(in the rows, 128 means zero)
Each named turn below is shown by a few rows before and after it. Which turns, in which order, take the first row of each later pair to the second? The first pair is answered.
turn B:
[117 122  50 125 127 155 170 125]  ->  [170 108  53 144 131 105 129 129]
[147 128 137 112 136 119 101 141]  ->  [115 139 142 100 136 128 108 132]
[135 128 166 143 141 142  96 147]  ->  [115 134 168 136 141 147  99 140]
[174  97 119 133 127 155 121 150]  ->  [149 111 141 121 131 101  76 123]
turn P:
[130 130 115 131 100  91 125 122]  ->  [155 118 118 135 103 127 146 149]
[118 127 110 130 132 104  87 134]  ->  [150 115 105 140 132 131 105 156]
[120 136 137 136  98  82 100 123]  ->  [169 116 126 153  99 113 122 152]
turn Z:
[ 78 144 142  99 136 179 160 143]  ->  [127 125  51 146 106 119 156 118]
[121 125 152 122 141 106  99 128]  ->  [ 94 131 138 115 135 151 135 129]
[ 89 150  95 133 109 115 134 118]  ->  [110 148 115 135 117  82 101 119]
[133 146 124 107 130 132 125 144]  ->  [134 145 111 111 125 131 129 141]
Then:
Each pair is two turns apart.
[113 142 186 105 147 115 100 138]  ->  [ 78 149  96 123 111 107 135  98] => Z P
[188 124 180 113 117 148 122 160]  ->  [206 118 154 126 109 114 110 147] => Z B
[ 72 125 128 110 118 194 174 125]  ->  [143  99  88 145 109 186 183 141] => Z P
[ 62 133 155 101 135 178 150 127]  ->  [147 110 130 141 132  59  76 110] => Z Z
[138 121 174 118 112 104 104 129]  ->  [126 117  99 135  84 126 153 118] => Z Z
[113 135 159 123 154 127  64 115]  ->  [ 80 145 140 117 144 135  79 101] => P B
[ 63 151 147 122 122 176 143 109]  ->  [192 111 136 167 128 105  91 133] => B B
[106 138 202 101 154 129  92 144]  ->  [ 65 147 176  95 142 163 128 133] => P Z
[ 94 144 157 108 126 148 139 119]  ->  [ 96 147 152 111 122 110 115 102] => P Z
[142 124 144 131 115 125 107 115]  ->  [127 126 138 126 112 156 131 121] => B B
[ 79 137 150  85 129 117 145 123]  ->  [101 133 162  90 136  87 117 123] => P Z
[ 84 139 150  99 128 142 127 118]  ->  [165 107  92 142 113 134 141 135] => B Z
[126 123 141 126 135 174 174 161]  ->  [115 130 104 139 119  64 120 104] => P P
[143 132 159 107 146 126 116 136]  ->  [ 97 145 122 105 129 124 133 108] => Z P
[ 88 138 109 118 119 187 171 127]  ->  [111 136  77 140 107  81 113  88] => Z B
[150 116  97 133 130 163 155 147]  ->  [159 117 159 118 151 145 115 157] => Z Z
[124 130 105 129 118 106 136  88]  ->  [100 138 151 106 134 135 137 101] => Z Z
[141 125 107 138 124 165 170 147]  ->  [150 127 178 122 149 136 120 155] => B Z
[134 135 165 121 148 189 151 151]  ->  [159 126 143 133 141 187 159 156] => B Z
[130 108  65 141 135 135 153 127]  ->  [166 100 138 130 165 143 123 165] => Z P
[130 128 165 115 140 115 105 131]  ->  [114 135 138 120 129  96 104 109] => B P
[127 117 135 122 141 141 132 138]  ->  [142 113 120 131 137 121 124 134] => Z Z
[108 138 174 123 162 120 104 107]  ->  [ 91 143 139 128 147 105 109  85] => B P
[175 103 146 112 135 141 106 138]  ->  [164 102  96 121 118 161 143 130] => Z Z
[159  96 147 127 160 131  87 178]  ->  [106 114 169 103 163 153  95 170] => P B
[107 148 157  86 113 193 164 158]  ->  [195 117 135 121 112 169 152 180] => B Z
[121 128 143 118 129 121 119 130]  ->  [119 128 144 116 130 131 125 133] => P Z
[193 112  84 158 103 122 144 150]  ->  [153 131 202 110 143 138 106 167] => Z P
[ 65 161 144 118 124 135 126 103]  ->  [108 152 172 125 137  95  83 110] => P Z
[131 146 129  91 127  74  98 128]  ->  [160 131 145  91 137 148 139 175] => P P
[ 91 135 134 119 134 166 155 128]  ->  [162 115 139 143 139  93  99 132] => B B
[113 136  71 120  81 122 122  82]  ->  [170 119  78 137  88 104 102 102] => P B
[123 125  87 146 115 120 138 104]  ->  [172 112 137 146 138 123 115 138] => Z P
[143 115  72 141 105 181 191 148]  ->  [137 122  46 153  93  83 137 100] => P Z
[ 96 151 156 103 143 126 118 125]  ->  [173 120 133 131 143 140 132 157] => B B
[154 121 119 136 125 168 165 145]  ->  [157 119 129 133 128 169 162 150] => P B
[112 123 105 130 135 155 135 139]  ->  [133 116 114 133 140 155 128 149] => Z P
[131 127 136 129 138 152 135 143]  ->  [129 131 150 126 143 137 118 140] => B P
[109 139 159 123 107 103 119 130]  ->  [123 131 106 141  90 117 148 128] => B Z
[104 126 168 114 119 118  97  94]  ->  [165  99 138 138 115 171 141 134] => B B
[152 134 229 106 167 104  67 157]  ->  [222  96 125 152 137 177 156 194] => Z B
[132 133 130 116 136  78 109 108]  ->  [134 125 106 120 129 157 172 133] => B B
[132 120  61 143 103 140 162 123]  ->  [104 135  85 132 109  80 113  93] => B B
[130 141  43 180  88 135 164 107]  ->  [215 117 161 168 137 145 114 174] => Z P
[ 98 132 154 129 126  83 102 105]  ->  [132 117 191 126 142 130 114 146] => P Z
[105 133  91 136 120 176 179 123]  ->  [122 134  87 151 117  76 112  90] => P Z
[172 116 133 148 136 127 138 151]  ->  [168 122 146 144 141 107 120 144] => B P
[168 102 112 165 105 100 138 154]  ->  [ 75 138 179 116 121 109 120 134] => B Z
[139 110 136 134 140 112 118 133]  ->  [107 118 133 123 137 141 141 131] => B B
[114 141 124 119 126 109 119 110]  ->  [105 143 122 116 123 122 127 110] => Z Z
[143 113  17 174  87 115 158 111]  ->  [126 138 197 118 150  59  42 122] => B Z
[174 110 128 156 124 178 159 159]  ->  [154 127 158 148 131  72  78 115] => Z B
[102 128 125 130 132  84 121  68]  ->  [ 96 122 133 121 135 173 178 102] => Z B
[ 79 142 111 130 122 123 139  99]  ->  [161 115 112 158 129  93 114 123] => B Z
[174  99  56 151 100  84 114 107]  ->  [184 103 183 115 148  99  68 146] => Z P
[ 86 141 166  94 142 177 151 151]  ->  [ 73 143 106 109 120 172 175 130] => P B
[ 53 154 106 109 114 122 137  88]  ->  [193 103  78 161 116 108 131 135] => B B
[123 143 138 105 153 121  94 129]  ->  [147 132 121 116 149 161 126 152] => B B
[ 78 155  97 118 141  68 119  87]  ->  [172 121  77 152 141  60 118 122] => Z P
[ 75 131  91 115 120 154 173 123]  ->  [169  99  90 143 127 151 165 162] => Z P
[101 139 111 121 123 139 149 118]  ->  [106 138 103 126 120 115 136 109] => Z B
[144 129  80 148 101  78 160 116]  ->  [162 119  88 149 106 120 185 142] => B P
[186 105  90 155 110  74  98 126]  ->  [ 57 143  95 111 104 161 163 107] => B B
[118 135 150 122 139 179 144 151]  ->  [107 137 122 127 128 178 155 138] => P B
[162 108  79 146 102  63 113 109]  ->  [184 104 140 136 126  65  87 132] => P B
[135 126 138 125 139 151 143 158]  ->  [159 119 126 139 137 117 123 152] => Z Z
[123 134  87 159 105 110 111  84]  ->  [179 116 135 161 126 113  89 122] => Z P
[157  95 108 130 140 132 156 116]  ->  [103 117 127 110 143 108 134  86] => B B
[126 133 137 118 125 166 148 139]  ->  [143 131 151 123 130 105  99 125] => B B
[129 125 127 145 111 158 149 149]  ->  [125 131 132 146 111  95 105 124] => Z B
[127 130 138 123 137 136 124 128]  ->  [132 127 120 129 133 140 134 129] => B Z
[151 112 123 142 119 151 145 148]  ->  [134 122 147 132 127  98  98 126] => Z B
[137 123  99 115 148 133 139 140]  ->  [138 124 124 108 156 136 130 147] => Z P
[ 72 136 129  90 128 157 153  99]  ->  [106 132 140 101 134  79  92  86] => P Z
[138 125 131 135 123 133 127 128]  ->  [129 127 125 135 120 138 132 124] => P Z
[102 142  79 135 109 128 122 123]  ->  [132 134  75 145 110 115 110 129] => B B
[144 115 120 113 135 136 108 147]  ->  [141 116 126 110 137 130 102 145] => Z B
[159 113  82 152 110  86 129 119]  ->  [ 93 142 159 110 132  83  98 107] => B Z
[138 159 148 132 133  89 100 113]  ->  [141 152 142 129 133 172 160 147] => Z B
[ 94 141 117 132 131  80 107  83]  ->  [160 120 179 132 160 113  97 141] => P Z
[138 122 126 145 134 107 111 144]  ->  [126 127 144 137 140 115 108 146] => P B
[160 115 112 151 126 115 124 143]  ->  [148 117 108 147 123 147 147 149] => P Z
[160 114 122 153 104 130 131 166]  ->  [130 131 168 131 117 103  97 152] => Z B
[138 145 115 134 120 144 144 143]  ->  [130 148 104 136 116 119 132 128] => P Z
[ 69 147  60 148 101 143 188 101]  ->  [154 125  68 177 108  49 115 101] => B B
[119 133  94 122 109  62  84 121]  ->  [115 127  65 123 100 163 165 153] => B B
[164 107 110 155 123  84 113 128]  ->  [112 125 187 113 147 144 124 146] => Z B
[112 127  96 137 111  57 113  83]  ->  [ 70 138 157  99 131 176 169 127] => Z B
